A single turn carries every row of the set below to another of its rows. Some are shown first; where does it send the rows asked next?
K876: [-59  52 -13  15 -13   0  -2 -14  21  -8 -29   2   7  -3  -7  17  14  19
  20  23  -7  -4 -28 -58 -23 -20  15  -5  15   3  39 -42 -17  -7 -19  42
 -32 -28  19]
K594: [-32  26 -22 -16  -6  37  27 -22 -29  35  -6   7  13  16  20  -5 -25  -1
  18  -2 -18  -9 -12 -24   2   1 -10  -3  21 -35  -2 -20  -4  -8 -10   6
 -26 -33 -15]
K675: [-27  57 -15  11 -20 -17  16 -24  54 -26  15  24   3 -10  -5  -1   6   2
   3 -24 -15   0 -19 -28  24 -16  -2  20  21 -27   6  -6 -19 -11  14  50
  11 -12 -27]
K537: [-40  41 -11   5 -16  24  19 -23   1  -9 -17  14   8  41  -5   9   0  20
  21   9  14  32 -21 -45  23   2  -4  38   6  22  37  -5 -24 -17  -1  16
 -29 -24   1]
K666: [-36  33 -21 -17  40 -11  -6 -23  23   9 -44  14 -10  29  -4   7 -25   7
  -9  15 -41   5 -25 -29 -25 -43 -39  -6 -13  -5   2  -5  -7 -13 -29  21
 -33  -5  17]
K249: [-52  41  42  -4  19 -27  31  29  39  15 -22  29  35  24   5 -11   0   3
  17  -6  -4  19 -19 -20 -15 -12   5  -7   8 -33   3   1  -9 -15  -4  42
   3  -8   6]
K957: [-63  31 -11 -10 -18  14  45  20   5  30  -2  22  11   7  14 -34  21 -11
  17   9 -10   0 -11 -25  -9 -35  -4  15  21 -15 -10   4 -13  -4  -5   2
 -25 -11 -26]
K875: [-38  43   9  -9  -1   1  36 -14  33  27 -36  40   4  15  -8   8 -10  14
  13 -12   1  21  14 -28  -9 -15 -33 -16 -31  -7  -6 -34 -27 -15  -6  14
  10  -4  36]
K547: [-38  47 -11  -7 -18  19  19 -23   3 -13 -27   9   5  43  -1   8   4  20
  25   7  11  32 -31 -43  25   0  -8  27   2  20  36  -4 -28 -18  -3  14
 -26 -29   5]
K872: [-27  52  24  -5   2  25   6 -57  23  15 -30  50  23 -14  13  25 -32   6
   5 -20  12   6 -13 -23  24  -5  12  25  14 -11  27 -20 -10   7  -5   3
 -23 -25   4]
K499: [ -5  16   2  -3  -7 -27 -11 -13  44 -20 -35  31   7  21 -12  -9  -9   9
  25  16  19 -10   4 -37 -32  -8   8  56 -16 -30   1  -5  -3  -7   3  39
   4 -26 -16]
K126: [ -8  56 -17   3  11 -17   9 -35  18 -27 -19  37 -13 -16  -9 -14  12  23
   7  13  -2  -7 -20 -23  -1   0 -11  30  36 -27 -17  11   6 -10  -6  52
 -41   4 -16]
K146: [-13  24 -18 -11  14 -26  11 -29  49  31   3  -1  -2  -5  15 -20 -29  13
  28  -5  -5 -38   4 -29   6 -28  -4  49   8 -18  -5 -31 -31 -25  10  15
 -22 -23   9]
K439: [-19  67  -3  11 -17  -7  27 -21  11 -34   7 -20   7  -3  27  -9   2  23
   1 -27 -27  -6  -7 -42 -12  -9  -4  -1  24 -38  17 -34 -27 -23 -12  40
  -2  -4  18]
K987: [-21  28   8 -12 -27   2  21 -49  35 -10 -49   3  -5  -1  55 -19  -5  36
  -7  -2 -31 -19 -12 -51 -32 -16  -9  -1  18 -21   5   1   1  18 -14   5
 -30  -2   6]
K593: [-51  44  45  -2  24 -19  24  27  40  18 -21  34  29  21   6  -7  -8   2
  10  -8   0  13 -19 -13 -14 -22   8 -10  11 -29   3   4 -16  -7  -3  40
  10  -8  10]
K897: [-19  28  14  -9 -27  -2  21 -38  30 -11 -53   5   5  -3  51 -16   1  32
  -8   4 -34 -10  -9 -57 -38  -9  -8   7  17 -24   1   0   4  21 -13  10
 -33   3  -3]
K475: [-11  41 -22   9  13  17  10 -29  10 -11  -5  60  -4  -5 -23  10   0 -22
 -34  27  -3  -3 -11 -27 -25 -23 -22  12  29 -26   8 -35   5 -20 -17  25
 -20 -10  11]
K51: [-11  42 -18   3   7  25  11 -26   8  -8 -16  61  -3  -5 -18  11  -7 -19
 -36  28  -1  -6 -14 -23 -29 -27 -27  11  31 -22   2 -28   4  -8 -10  26
 -23  -5   8]
K54: [-24  44  21   7   5   0  -4 -29  19   4 -35  47  17 -27  19   1 -43  19
  12 -12  10   1  20 -25 -15 -21 -36  11 -17 -28  31 -20  -3 -14 -29  17
 -19   6  24]
K714: [-52  48  -8  -5  24  -8  13 -22  32 -14 -40 -17  16  25  10   2  14   8
  24 -11 -14 -19 -25 -58 -40 -60 -14  14  -6  -2   1 -20 -33  -7 -18  32
 -40   3  -4]
K785: [ -6  26 -14  -7  23 -34   2 -25  48  29  -4   2  -5  -4  14 -20 -23  15
  28  -5  -6 -36   0 -29   6 -26  -3  46   9 -24  -4 -35 -40 -26   2  17
 -12 -26  12]
K13: [-21  26   3  -7  -2   1  27  -8  38 -11 -21  14   5  28  55 -29 -10 -16
 -15  18 -22 -13 -13 -15  -8 -23  19  57  11 -36  18   5   8   3  -3  -2
 -20  10   6]
K868: [ -9   9  24 -20   9   9  10 -25  16  32  -1  12  32  23  17  -8 -40   9
   2 -22  -4  -3 -13 -42  -9 -25 -20  20  33 -20   7  -9 -36 -16   3  -4
  -6 -49 -17]
K809: [-20  33   8 -26 -11  -7   2   3  20  -8 -35  31   5  22  -6  -9  -3   5
 -14  23 -23  22 -11 -12 -24 -21  40  45  -8  -9  -3   9   9   3 -12  -3
  -1 -32  -3]

K537 goes to K249
K957 goes to K499
Now these:
K126 goes to K876
K146 goes to K897
K714 goes to K54

